In the rows, 128 means zero.
which system made each run:
Sar, path 1 (11 x 26):
[[119 172 143 104 145 135  75 104 103 137 156  94 142 127 125  75 160 105
  152  61 126 172 126 150 129 157]
 [ 93 165 130  86 115 156 165 172 105 152 157  98 137 165  84  97 145  97
  106 171 180 121 139 152 127 108]
 [142  86  97  68 124 121 146 149 165 142 103 161 150 168 160 115 108 166
  149 199 136 121 125 115 101 124]
 [116  81 112 130 134  99  89 125 122 159 148 156 161  96 145 145 112 155
  175 102 107 192  80  76 148 145]
 [134 141 174 151 147 146 122 136  67 113 136 114 109 114  77 170 137 136
  100 126 146 168  83 119 190  84]
 [179 159 165 116 106 122 127 105 164 118  80 136  64 149 113 126 169 147
   95 160 126 112 134 126 102  69]
 [118 120  81 142  60  75 122 128 173 148 142 148  79  85 150 133 153 107
  152 106 123 107 149 100  80 149]
 [125  99  81 170 122 123 151 180  98  79 154 118 116 103 146 161 111 122
  121  89 154 118 116 164 168 181]
 [174 150 141 146 164 167 123 113 143  87 113  95 140 185 158  91 128 163
   82 101 118 157 117 183 132 141]
 [ 94 175 118 146 118 168 121  97 171 188 161  95 138 149 110  88 125  94
  119 124 117 157 149 116  66 115]
 [ 95 100  97 141 140 162 179 179 123 138 149 137 142 118  80 163  78 103
  150 179 136  95 162 100 105 131]]
nasu, path 2 (11 x 26):
[[113 120 132 133 139 139 127 186 107  88 104 194 146 100  99 210 104 139
  158 154 110 117 118  94 123 130]
 [161 113 158 140 138  76 101 107 128  77  93 145 150 100 130 136 154 165
  135 100  87 162 150 139 194 106]
 [131 139 148 115  97  80 115  62 101 165 148  80  89 105 143 105 154  90
  115  84 152 106 133 137 159 122]
 [103 163 124 100 119 136 140 159 114 131 133 148  89 134 142 130 152  97
  121 148 190  56  87 141  80 164]
 [115 142  76 114 115 139 123 182 168  81  97 178 161 157 167 112 143 162
  143 154 117 166 115 157 113 148]
 [140 106  73 132 115 134 115 117 117 128 156  73 152 155 137 118  91 143
  139  99 115 221 148 141 172 113]
 [168 112 159 116 182 149 130 112  92 158 172  66  89 150  68 131 112 129
  119 124 170 126 117 114 112 105]
 [136 135 180 118 129 137 147 154 174 157 114 174 118 125  81 107 171 142
  119 174 120 104 121  89  67 115]
 [110 108 112 151  37 115 158 144 160 138 106 171 150 106 154 163 114 127
  113 142  70 136 153  92 148 131]
 [154 103 122 174 142 109 120  95  95  88 124 111 115 113 162 206  77 132
  109  83 122 114 116 134 167 130]
 [137 166 166 166 202 122  86  85 133 105 121 122  92 101 114 102 176 124
  129  91 148 111 101 158 105 127]]
Pusu, path 3 (11 x 26):
[[184 145 190 143  94 146 169 140 150 119 125 114 108 149 105 123 145 128
   61 104  93  86 173 130 105 148]
 [102 137 127 156  75 108 168 124 184 140 125 140 160 128 169 136 116 100
   81 121  97  63 176 132  89 162]
 [ 74 116  91 193 159 135 143 112 128 116 137 132 166  88 161 135  89  92
  141 112 118  85 143 149 136 173]
 [127 138 141 151 205 186 115  85  93 113 114 102 142 112 123  81 111 117
  164 110 101 129 142 158 156 145]
 [135 169 169  69 127 161 114  94 104 158 126  91 147 149  88  77 131 100
  150 127  96 140 187 125 126 111]
 [103 124 151  51 106  89 151 152 109 154 144 124 180 146  97 135 121 102
  138 159 145  91 186 118 129 118]
 [104  76 145  94 159  69 139 143 116 127 124 164 202 125 160 134 121 154
  134 156 152 101 102 129 172 146]
 [102 120 143 127 147 108  89  86 101 151 118 149 155 109 175 118 140 147
  135 118 132 168  42 117 189 123]
 [112 178 132 102 115 145  84  93  79 144 112 122  72 125 119 150 146 105
  145 146 158 157  72 117 151  69]
 [154 148 103  65 112 103 108 153 126  99  97 144  64 141 101 139 159 138
  168 172 166 131 140 132 104  82]
 [166  85  92  98  94  61 127 187 158 106 145 140 112 134 130 119 162 168
  143 118 153 166 135 133 125 146]]
Bege, path 4 (11 x 26):
[[178 133 153  97  83 112  95  92 140 164 132  98 107 156 121 113 148 153
  114 101 101 200 129  98 133  87]
 [119 139 135 119  83 111 153 171 124 159 173 118  92 130  80 181 131  95
   96 131 174  95 131  98  84 120]
 [148 107 105 168 143 126 163 176 173  72  91 179 101 119 143 147 143 163
  113 169 138  91 113 149 112 139]
 [144 124  97 181  90 121 101  94 170 119 115 130 118 111 183 113 131 147
  127  76  72 184 123 128 137 146]
 [125 159 124 158 117 151 117 109  86 141 182  58  91 127 102 155 106  80
  104  64 150 136 133 135 121 133]
 [151 155 150 137 190 171 153 145 147  91 113 118 106 152  83 107 139 126
  117 159 144  74 160 162  72 123]
 [123 107 109 143 107 136 148 130 199 142 116 151 173 121 147  77 124 134
  150 133  58 128 192 118  96 162]
 [113  85 115 145 119 140 148 123  80 151 170 101 171 115 156 157  63 103
  123  85 113 117 129 114 169 182]
 [142 147 197 132 217 162 112  93  85 103 103 127 138 141 122 149 112 139
  107 131 137  93  83 143 142 119]
 [ 91 171 164 125 128 134 109  85 159 155  91 159 150 106 103  96 162 113
  152 166  86 134 160 108 115  78]
 [ 95 104  80  94  73 107 151 138  91 141 136 125 130  95 126 141 105  81
  179 150 126 103 180 116 169 132]]
Pusu, path 5 (11 x 26):
[[153 136 184 103 144 188 129 135 138 163 109 165 123 140  92 123 130 148
  139 164  87 127 112  70  76 124]
 [105 137 149 136  70 104 139 165 140 115 108 177 160 100  90 184 136 124
  125 141  76 141 171  90 142 100]
 [149  89 141 158 129  61 135 101 111  89 113 127 130 101 149 197 102 136
  105 104 128  87 143 133 178 116]
 [151 133 159 146 159  97  97  68 132 135 119 134  87  96 172 103 161 127
  126  77 134  79  87 137 111 165]
 [ 89 195 118 130  82 162 126 136 115 136 132 127  91 102 127  75 185  77
  137 115 132 123 123 152 125 156]
 [119 158  68  88  99 161 150 159 110  88 113 102 133 178 137 119 104 107
  139 157 143 129 179 182 138 124]
 [144  90  94  94 182 101 106 131 156 126 156  97 184 178 136 109  93 160
  153 117 144 164 157 146  91 134]
 [108  91 163 150 174 128 140 144 132 189 195 111 168 117  80  99 137 141
  117 120 148 170  91  96 131 130]
 [125 118 173 136 110 189 176 134 100 163 105 150 122 131 115 143 115 135
   92 190 112 119  79  93 169 102]
 [138 144 133 108  99 125  98 101 140 112  61 185 125 129 155 195 101 140
  150 158  76 116 132  85 107  95]
 [124 129 126 154 135  48  80 123 125  89 132 150 110  63 104 183 149 119
  165  79 128 132 151 119 130 115]]
ful, path 6 (11 x 26):
[[ 96 172 136 168 112 158 100  79 116 151 121 128 120 133 145 186  98 112
   92 127 118 155  71 101 132  78]
 [122 165 129 143 163 138 111 106 129 112 102 131  70 110  72 158 138 105
  155 171 148 108 148 127  98  53]
 [176 103 122 115 130  96 132 136 145  99 113 130  90  89  92  93 158 133
  184 116 100 109 210 129 117 142]
 [164 101 138 119  82 105 147 160 109 115 158 112 139 121 154 125 130 127
  105  52 111 108 148 139 150 211]
 [107 154 152 138 125 132 145 139 136 129 137 128 167 172 178 139 130 130
   46 118 161 104  68 157 121 161]
 [ 70 161  93 159 145 150 122  92 181 152 109 140 147 142 153  96 129 121
  124 180 143 144 104 143 102  83]
 [112 111  62 140 146 169 122 112 115 135 126 115 108 101 107 122  86 109
  208 153 106 159 167 112 133 105]
 [184 103 162  90 171 164 125 156  69 104 138 114 124 126  77 148 100 137
  167 103 101 120 158 106 135 158]
 [152 134 221  93 121  93 136 151 132 143 144 133 174 146  97 123 162 144
   81 100 115 119 137 112 122 148]
 [ 80 121 134 138  61  62 157 117 160 171 134 145 156 117 157 138 147 116
   75 150 148 109 114 120 150 107]
 [102 115  72 151 125 120 116  93 121 119  90 164  89  94 191 152 115 125
  155 164 147 100  77 131 152 114]]
Bege, path 7 (11 x 26):
[[110 166 163 110 162 165 121  74 129 130  88 135 189 154 170  95 111 115
  125 136  87  90 144 152 126 145]
 [ 59 143 124 102 154 126 102  89 107 165 139 130 195 113 129 122  96  83
  180 136 117 118 153 113 126 123]
 [107  92 136  84 185 128 133 128  63 130 125 131 158 106 104 115 110 123
  185 167 149 113 127 128 188 121]
 [153 115 182  43 133 112 113 117  97 138  91 154 158 136 132  99 155 162
  158 158 110 144 112 114 179 114]
 [ 95 141 154  59  66  73 113 137 105 169 134 151 160 131 130 152 153 118
  122 141 143 146 105  95 154 103]
 [103 119 104  98 115  72 127 155 109 117 120 157 111 127 139 169 144 139
  127 174 203 122  72 135 161  89]
 [153 121  93 110 118  90  90 127 150 113  99 158  74 125 155 113 176 176
  153 147 158 182  72 129 139  97]
 [143 141  93 115  62 114 104 157 130 144 165 106  72 132 107 126 162 131
  132  98 148 209 106 116 123 117]
 [163 134 104 128 101 132 153 192 139 104 156  94  79 175  98 153 135 140
   83 128 180 146 127 150 101 120]
 [172 112 107 168 127 124 142 148 212 113 128 137 109 160 140 126 135 172
   85 128 127 141 128 132  62 133]
 [130 103  95 218 106 150 146 129 173 152 166 116 108 107 134 144 100 128
   98  89  99 153 123 101  94 153]]
Mis, path 8 (11 x 26):
[[177 112 157 143 153 139 125 130 122 122 117 128  69 125  66 152 140 168
  123 161 138 167 102 101 140  61]
 [173 108 148 140  64  90 141 127 173 153 124 145  74 113 110 150 156 146
  102 129 105 131 137  77 102 104]
 [119 120 112 184  60  99 158 161 139 122 149 142  95  96 141 192 130 109
   80  99 136  96 117 114 122 153]
 [145 155 111 198 131 139 137 126 144  63 108 125  88 126 168 152 133 132
   79 100 138  94 109 181 128 149]
 [137 181 105 174 125 161 113  84 168 109 123  88 103 143 146  89 132 104
  114  80 100 134 173 170  89 136]
 [119 144 108 141 140 182 152 137 125 136 168  77 136 138  83 116  87  78
  141 109 115 109 206 139  82 151]
 [152 101 153 114 190 161 166 159 135 108 126 128 185 165 104 128  84 143
  125 150 109  86 176 134  94 159]
 [117 108 177 124 153 114 135  98 157 152 123 141 233 148 157 117 104 147
  103 124  83 123 142 116 132 143]
 [ 72 123 169 139 150 126 129  67  87 173 133 125 183  98 141 139 101  96
  123 133 122 100 108 109 179 116]
 [118 136 161 106 170 132 109  86  83 120  75 166 105  81 130 127 141 113
  181 162 127  70 108 123 154 115]
 [132 145 141  73 103  89  92 132 119 109  93 174 122  85 123 100 186 125
  198 118  96 130 157 122 144 137]]
Sar, path 9 (11 x 26):
[[145  96 141 177 107 147 204 113 122 136 122  93 111 109 111 110 116 111
   86 151 110  83 175 143 190 114]
 [163 138 139 110 107 158 127  79 126 130  90 130 114 151 192 151  85 117
  122 111  81  60 142 117  90 169]
 [ 65 177 138 149 156 114  93 133 131 108 141 158 179  98 129 145 140  90
  147  81 119 108 132 139  94 173]
 [ 95 134 124 136 167 128 162 131 109  98 119 102 171 122 100  88 137 110
  131 162 146 116 178 188 192 103]
 [172 107 129  49 136 144 125  75 113 164 110  93 124 169 154  79  98 130
  162 151 115 109 156 125 126 130]
 [ 96 139 154  72 127 130  99 149  97 171 154 165 157 115 122 137 132 107
  167 113 129 120  89  82  93 175]
 [ 84 134 149 116 132 105 145 182 106  98 112 170 183 118 104 144 156 143
  117 173 149 147 108 143 192 101]
 [162 110 120  91 118  87 102  67 136 134  89 117 112 152 163 114 126 163
  136 161 133 163 124 131 170  58]
 [136 130 123 107 122 111  79 102 100 172 155 121  53  97 121 140 143 112
  167 100 161 139  75  86  96 126]
 [133 144 132 137 112 140 150 215 114  86 125 167  86 105  91 138 183 134
  122 139 157 123  94 139 134 149]
 [166 125  91 123  65 105 139 143 177  93  98 125 125 167 166 108 149 167
   98 128 109 176 154 162 150 116]]
nasu, path 10 (11 x 26):
[[ 90 139  93 175 102 134 141 109 163 139 133 107 173 162 178 122 111 135
   68 136 130 177 107 156 158 105]
 [125 114  77 166 177 174 123  89 114 141 139  89  79 130 118 140  77 120
  153 156 158 145 103 126 127  86]
 [166 129 144 121 177 175 108 149 129 117 120 151  79 102  63 109 143 136
  194 134 105 132 142  96  77 134]
 [150 133 168 110  67 122 155 162 142 125 124 140 154 117  93 114 153 123
  123 105  59 129 208 108 129 154]
 [130 103 153 131  97  75 165 105 129 136 138 105 170 150 162 172  91 118
   60 110 129  74 159 135 150 135]
 [ 95 121 139 176 194 104 113  85 145 140 130 146 144 110 171 141 119 131
  110 128 169  86  57 135 115 130]
 [ 80 158 104 168 142 181 110 120 125 127 104 164 106  78 133  84 158 115
  172 147 114 154  85 136 148 130]
 [147 157  96  79  93 175 124 136  81  92  96 111 102 137 119 123 113 103
  182 134  93 139 189 148 157 125]
 [163 123 141  57 148  78 103 140 119 109 152  97 160 171 105 148 112 129
  146  93 144 117 193 138  88 141]
 [100  92 160 126 148  71 152 158 154 169 182 126 189 127 112  95 160 141
   92 121 169 132 108 127 127 145]
 [110 104 133 139 102 162 172 117 121 176 114 144 133 130 169 104 124 143
   90 184 134 131  56 115 186 120]]
ful, path 11 (11 x 26):
[[113 121  94 163 191 171 143 151 127 118 155  86 148 154  99  86 120 147
  123 146 165 191 110 170 156 108]
 [178  92 127 102 136 186 148 107 132 177 139  84 120 178 112  89  89 152
  132 162 109 165 141 104 121 106]
 [145 104 143 113 100 139 128 160 135 167 152 151 125 129  91 184  96 133
  138 125  96 137 130  48  72 138]
 [122 111 175 178 141  94 147 159 139  99 117 178 150  90  87 202 134 147
   99 138 111 110 128  98 145 105]
 [148 124 172 168 127  83 124  54 147 118  85 132 116  98 158 133 146 136
   95 118 101  96 140 132 172  91]
 [124 167 114 141  91 118 105  71 118 142 124 107  57  96 163 129 144  77
  134  82 131  76 133 132 106 145]
 [110 175 101 128 129 156 137 179 118  78 123 137  96 121 121 116 158  94
  142 125 154  78 141 177  94 171]
 [132 133 101 107 147 136 141 160 156  87 119 117 188 173 150  65 136 147
  135 133 118 142 175 191 129 160]
 [107  96  96 107 139 133 128 111 124 178 182  75 198 171 157 100  76 127
  126 104 132 172 129 128 132 153]
 [ 97 106 146 125 169 177 144 142  96 185 160 130 148 135 103 142  89 126
  126 166 155 132  62  87 119 126]
 [125 127 170 120 140 161 136 133 136 141  80 184 138 112  88 129 139 153
  149 196  84 143 122  81 135  83]]
Mis, path 12 (11 x 26):
[[125 132 161  95 164  99 107 113 139 176 158 111 126 129  51 121 143 120
  151 142 155 138 155  93  81  74]
 [126  60 136 126 112 104 191 174 148 163 141 163 132  94 101 115 140 140
  132 182 134  90 131  92 137 138]
 [147  95 130 128  80 121 144 140 118 111  93 172 138 125 201 163 115 160
  104 124  95 120  81 116 176 166]
 [106 191 136 148 118 112  66  86 107 106 118 129 120 126 162 173 140 113
  107  78 134 159  76 143 144 109]
 [111 173 112 150 153 127 111 108 128 120 133  95  64 101  78 100 171  91
  146 136 171 130 146 162 117  77]
 [176  98  88 102 104 145 163 161 153 125 126 118  76 126 106  78 138 131
  170 149 119 109 190 131  98 154]
 [156  99 113 100  88 137 144 195 135 121 155 137 170 167 144 152 102 151
  114  93 102 148 136 112 102 199]
 [101 148 155 156 162 129 127 136 130 119 150 113 195 174 137 165 106 143
   54 117 155 155  82 150 140 113]
 [106 136 133 174 170 139 129  46 159 161 111 106 116 130 137 101 117 121
  109 172 142 120 112 134 134  57]
 [132 105 107 148 121 161 129  92 128 161 109 145  77  74 115 125 106 105
  193 144  78 107 156  76 109 128]
 [157 122 162 120 122 139 129 186  89  81 117 169 129  92  88 177 131 133
  155  96  79 117 151 101 137 174]]

runs to name:
path 13 (2 x 26):
[[137 165 178 157 145  81 116 127 133  71 103 151 101 112 119 187 161 127
   86 111 154  72 119 146 116 111]
 [105 145  97 166 108  76 121 107 188 112 106 150 105  90 170  78 191 124
  128 118 139 118 131 167 127 133]]
	nasu
path 14 (2 x 26):
[[130  90 176 105 150 110 139 144  97 128 127 166 185 126 144 191  85 141
  119 126 116  77 106  96 136 164]
 [106 145 197 151 162  94 104  81 129 115  91 166 179  99 149 126 157 143
  106 121 105 125  95 136 178 105]]
	Sar
path 15 (2 x 26):
[[142 146 192 120 165 159 129 140 101 110 109 167 122 102 104 159 126 108
  142 115 100  49 131 103  87 176]
 [ 94 171 182 129 115  99 136 136 151 106 105 159 193 109 118 106 177 110
  106 116  92 101 178 152 139 141]]
	ful
path 16 (2 x 26):
[[153 136 185 133 101 111 135  68 110 152 135  73 129 141 107 150 113 111
   78 102 105 125 168 116 159  84]
 [127 132 144 111 110  88 136 112 136 161 138 135  76 110 126 157 139  94
  119 135 167  39 124 101  71 132]]
	ful
path 17 (2 x 26):
[[176  57 130 102 179 133 156 149 117 139 152 109 146 165 156 101 100 173
  120 134 156 115  86 136 133 178]
 [123 152 173 124 143 178 106 106 140 181 134 137 163 158 136 100 135 149
  103 125 101 185  67  98 113 125]]
	nasu
path 18 (2 x 26):
[[144  85 111 151  87  59 129  94 156 126 104 147 124 119 197 164 115 161
  100 127 123 128 105 116 163 108]
 [135 141 127 159 120 108  87  92 105 143 144 126  49  85 144 161 149 115
  132  80 153 130  61 109 122 129]]
	Bege
path 19 (2 x 26):
[[105 132  74 121  79  89  73 108 118 137 139 136 118  96 148 168 115 111
  183  90 110 186 130  97 136 114]
 [152 123 131 120 163 107 120 156  68  92 162  89  84 117  76 148 145 124
  134 100 188 137 123 157 163 117]]
	Bege
path 20 (2 x 26):
[[118 104 117 119 151  67 107 154 112 112 132 162 111 100 151 137 168 150
  140 130 193 128  49 139 157 136]
 [150 134 104 135 111 143 119 126 121 114 106 129  81 126 154  77 178 158
  127 137 140 190  69 158 188 110]]
	Sar
path 21 (2 x 26):
[[ 97 178 108 151 167 160  98 109 172 129 120 143 118 127 104 129 120 101
  162 148 123 114 152 124  36 107]
 [127  97 111 156 143 133 159 166 134 110 139 123 132  80  57  98 137 123
  175 147 102 144 207 131 154 121]]
	Pusu
path 22 (2 x 26):
[[147 105 160 147  74 141 160 146 122 128 116 158 140 100 117 183  97 121
  119 113  51 103 169  74 135 157]
 [126 147 172 154 124  82 117 104 122  87 114 136 169 121 146 201 111 118
   82  82 105  90 152 137 145 127]]
	Sar
path 23 (2 x 26):
[[127 187 140 122  94 174 145 160  85  98 133  87 119 163  96 133 141 107
   83 122 137 162 141 171 169 106]
 [153 128 112  93 128 109 137 100 175 129 110 104 134 198 151 128 100 141
  104 169 146 104 169 149  84  86]]
	Pusu
path 24 (2 x 26):
[[165 115 130  62 118 109 120 100 107 158 124 116  84 170 162 156 102 132
  120 152 173  83  86 107  99 115]
 [110 142 134 133 150 124  94 176 157 120 122 206 116 101 106 147 170 149
  161 139 138 145  71  94  71 138]]
	Bege
path 25 (2 x 26):
[[140  90 143  97 188  87 115 118 140 133 112 164 115  89 101 101 152 144
  196 161 139  84 139 108 103 123]
 [136 103 144  98  81 110 133 165  96 135 133 153 140  86 125  95 173 140
  154 104  98 163 117 116 195 167]]
	Pusu
path 26 (2 x 26):
[[ 87 166 111  94 104  84  98  92 179 140 115 138 182 144 171  91 145 109
  145 122 111 131 173 148  95 126]
 [ 66  99  81 131 147 102 139 142  89 144 186  98 155  94 106 121 110  89
  166 131 177 134 137 142 169 131]]
	Pusu
path 27 (2 x 26):
[[ 96 117  77 152 107 180 154 124 126 144 136 115 155 125 127 155  52  91
  153 142  85 123 184 108 118 136]
 [139 109 169 116 212 152 124 129  89 102 122 139 166 128 104 175  73 131
  153 131 117  80 140 112 113 144]]
	ful
path 28 (2 x 26):
[[126  56  70 154 110  93 183 143 134 117 131 116 115  97 136 116 116 131
  142 161 145 108 160 148 184 123]
 [195 100 127 113 140 159 112  94  92 121 120 105 103 152 186 131  90 154
  132  84 104 130  92 125 144 176]]
	Sar
path 29 (2 x 26):
[[167 145 113  66  67 103 102 163 140 131 129 129  77 160 103 140 164 148
  136 135 144 181 128 109  99  91]
 [136  96  97 131  87  64 131 181 158 139 172 135 102 130 121 159 148 149
  107 115 178 156  99 109 104 130]]
	Sar
path 30 (2 x 26):
[[ 91 120 116 141 107  84 102 119 167 181 176 133 165  98 140  74 164 121
  146  81 120 182 118 110 116 155]
 [ 99 132 121 144 119 180 169 155  58 137 157  96 109 126 101 155 101  95
  101 149 166 125  92 134 183 123]]
	Pusu
path 31 (2 x 26):
[[126 118 125 139 152  95 134 186 120  64 105 171 124 118 112 172 152 164
  119 159 171 131  91 150 164 103]
 [172 113 109 119 105  91  95  88 156 126  98 127  90 123 169  76 171 171
  143 116 116 183 110 141 163 107]]
	nasu
path 32 (2 x 26):
[[121  63 129 151 121 115 160 158  87 140 142 160 112  52 118 149 125 125
  157 131 123 102 104  89 180 165]
 [167 155 177 118 112 150 122 121  82  81  72 149 109 129 157 139 155 150
   96 118 101 127  90 149 193 130]]
	Bege
path 33 (2 x 26):
[[164 154 157 137 153 199 131 100 108  98  76 133 105 129 161  79 142 137
  127 121  85 108 110 161 154 164]
 [ 91 201 138  91  99 148  93 102 129 144 129 117 179 152 132 119 121  87
  137  98  85 149 178 129  94 131]]
	Bege
